Each path below is one point turned by a fixed rotation once a step. After each direction that follows a path, write how fast that rotation turns it, in degrees a step (0 if it stays still).
Each turn is a multiple of 5 degrees from 10 to 175, or 0.
Each row of a path follows its step; steps can be skipped.
path 1
step 0: [ 0.31 -1.19  2.15  1.46 -0.59 -1.36 -3.29  0.92  1.31  2.13 -2.38 -1.80
 -2.04  1.40  0.88  0.17 -0.21  0.09 -0.03  0.00 -0.04 -0.15 -0.15  4.01
  0.83  1.35 -0.21 -0.63 -1.93  1.59 -0.54  1.33 -2.29 -2.15 -0.46 -5.10
  2.37 -0.41 -1.31  1.72  1.33  0.33]
step 1: [ 3.98  1.67 -1.79 -2.54 -1.64 -2.39  1.44  0.41 -0.66  0.49 -0.75 -2.16
 -0.77  1.98 -0.17 -0.65 -1.55 -0.38  2.67 -1.10  0.33 -0.71  0.41  2.60
  2.24 -2.16 -0.47 -3.11 -0.88 -0.89  0.57  2.22 -2.19 -0.17 -1.43 -2.58
  1.06  0.87  0.48 -1.30  2.68 -1.09]
step 2: [-1.41 -1.01  0.99 -0.80 -0.46 -0.15 -0.51  2.05 -1.14  0.41 -1.27 -0.44
  4.75  1.05  0.18  2.73 -3.25 -2.58  2.63  0.76 -0.08 -0.79  0.73  0.92
  2.04 -1.83  1.03 -1.46 -0.58 -0.29  2.00  2.16 -0.07 -0.73 -3.51 -3.43
 -0.39 -0.94  1.33  0.42 -1.01  0.36]
step 3: [ 1.55 -1.17  3.41  0.00 -0.03 -0.92 -1.89  2.50 -0.21  2.56 -1.17 -1.58
  0.76  0.09  1.07 -1.95 -0.70  0.22 -0.59  0.33  1.20  0.08 -2.42 -0.55
  0.41 -0.56  1.45 -0.37 -0.72  1.44 -1.36  0.62 -1.47 -3.56 -0.38 -6.60
 -0.52  0.39 -0.30  0.81  0.36  0.73]
step 4: [ 3.01  0.49 -2.99  1.32 -2.12 -0.77  0.81  0.57 -2.75 -1.40  0.93 -3.41
 -0.64  0.16  0.79 -2.72 -0.07 -0.60  2.30 -0.66  0.43 -1.31 -0.55  0.02
  2.08 -0.92  1.54 -3.16 -0.44  0.39  1.21  1.13 -2.26 -3.03 -1.68 -2.37
 -2.28  0.84  0.22 -1.33  1.73 -0.13]
step 5: [-1.86  0.58  0.77  1.24  0.30 -0.48  1.65  1.11 -2.22 -1.57 -0.78 -0.86
  3.46 -1.32 -0.53  1.68 -0.71 -1.95  4.33 -0.58  2.16  0.31  1.28 -0.60
  1.15  1.94  0.59 -0.78 -1.76  2.27  1.92  2.86  0.54 -0.77 -1.43 -3.98
 -1.80 -0.56  1.61 -0.76 -1.26 -0.90]
step 6: [ 0.77 -2.14  3.60  2.70 -0.30 -2.20 -1.90  1.25 -0.21  0.73 -0.15  0.46
  0.84  0.24  0.58  1.26  1.40  1.92 -0.51 -0.25  1.68  2.18 -1.43  0.12
  1.85  2.28  1.17 -1.94  0.59  2.20 -0.19  0.98 -2.50 -2.14  1.43 -4.73
 -1.35  0.37  1.59 -0.28  1.85 -0.66]
step 7: [ 2.57 -0.96 -1.02  2.53 -1.70 -1.15  1.54  0.61 -2.81 -2.25 -2.12 -3.05
 -0.94  1.09  2.42 -0.43  1.11 -0.25  0.83  0.21 -0.18 -0.99  0.41  3.23
  2.42  1.12 -1.36 -2.07 -0.07  1.71  1.87  1.63 -1.72 -2.53  0.06 -0.69
  0.59  1.78 -0.78 -0.39  3.12 -1.73]
step 8: [-1.03  1.61  1.38 -0.59 -0.36 -1.11  0.55  1.29 -1.67 -1.52 -3.92  1.37
  0.19  1.10  0.68  2.14 -0.54 -1.55  4.90 -0.34  1.56  1.41  2.98  2.36
 -0.10 -0.09  0.41 -0.53 -0.75  1.30  0.71  3.62 -0.68 -0.55 -1.71 -1.98
  0.48 -1.20  2.25 -0.89  1.17 -1.78]
step 9: [-0.41 -2.00  3.39  0.68 -0.34 -3.24 -1.86  1.05  2.97  0.39 -2.41 -0.66
  1.34  0.17  0.85  1.88 -1.97  1.21 -0.51  0.44  0.33  0.82 -0.20  1.11
  1.67 -0.48  0.34 -2.14  0.47 -0.83 -0.73  2.68 -4.18 -1.98 -0.05 -2.97
 -0.13 -1.62  0.76  1.89  1.87 -0.72]
step 10: [ 5.24 -0.52  0.27 -0.75 -0.51 -0.81  1.00  0.82 -2.67 -1.22 -2.48 -2.87
  0.47  0.41  2.42  0.10 -1.16 -1.27 -0.38  0.55 -0.33 -1.38 -1.63  0.65
  1.40 -2.10 -1.54  0.09 -0.90 -1.36  0.48  2.19 -2.66 -3.35 -1.16 -1.75
  1.73  1.80 -0.13 -0.41  1.68 -1.43]
[ 0.44  0.31 -0.64 -0.36  0.46  0.07  0.77  0.30 -0.73 -0.76  0.56 -0.04
 -0.53 -0.32  0.39 -0.21 -1.03 -0.01  0.21  0.77 -0.17 -1.00  0.82  0.35
  0.42  0.49  0.99 -0.44  0.34  0.45 -0.89  0.39  0.25  0.66  0.24  0.21
  0.91 -0.01  0.93 -0.39 -0.38 -0.04]	115
[-0.33 -0.66 -0.10  0.54  0.31  0.92 -0.02  0.47 -0.08 -0.23 -0.42 -1.33
  0.21 -0.57  0.47  0.61 -0.44 -0.42 -0.32 -0.76 -0.29 -1.05  0.51  0.23
  0.18  0.97 -0.39  0.72 -1.06 -0.33  0.73 -0.02  0.11 -0.39 -0.08  0.32
  0.46  0.05 -0.28  0.86 -0.63  0.16]	145
[-0.83 -0.25 -0.10  0.10  0.60  0.43 -0.05  0.98  1.32 -0.20 -0.02  1.12
 -0.75  0.00 -0.23 -0.79 -0.53 -0.69 -0.53 -0.62  0.67  0.60 -0.54  0.26
  0.47  0.22  0.86  0.05 -0.69 -0.16  0.04  0.02  0.09 -0.52  0.89 -0.60
  0.55 -0.14  0.28 -0.18  0.16 -0.40]	125
[-0.01 -0.15  0.17  0.70  0.51 -0.81 -0.29  0.25 -0.61 -0.03  0.49  0.16
 -0.92  0.33 -0.48  0.93  0.43  0.06  0.31 -0.22 -0.12  0.94  0.37  0.75
  0.17  1.34 -0.70 -0.42  0.22  0.88  0.78  0.01  0.60  0.48  0.82  0.53
  0.43 -0.24 -0.38  0.03  0.73 -0.27]	45
[-1.06  0.55 -0.61  0.38 -0.04 -0.38  0.15 -0.06  0.62  0.16 -0.48 -0.99
 -1.11 -0.53 -0.65 -0.44  0.15  0.53  1.34 -0.62 -0.18 -0.01  0.70 -0.29
 -1.02 -0.25  0.44 -0.26 -0.65 -0.14 -0.01  0.31 -0.33  0.23 -0.50  0.14
  0.27  0.10 -0.02 -0.71  0.67  0.60]	100
[ 0.62  1.42 -0.08 -0.18 -0.06 -0.26 -0.55 -0.93  0.65 -0.54  0.55 -0.04
 -0.69 -0.36  0.29 -0.29 -0.14 -0.64  0.37 -0.24  0.39  0.52  0.56  0.53
  0.26  0.48  0.05  0.10 -0.34  0.06 -0.39  0.36 -0.55 -0.29 -0.27  0.15
 -0.99 -1.07 -0.49  1.14 -0.85 -0.14]	90
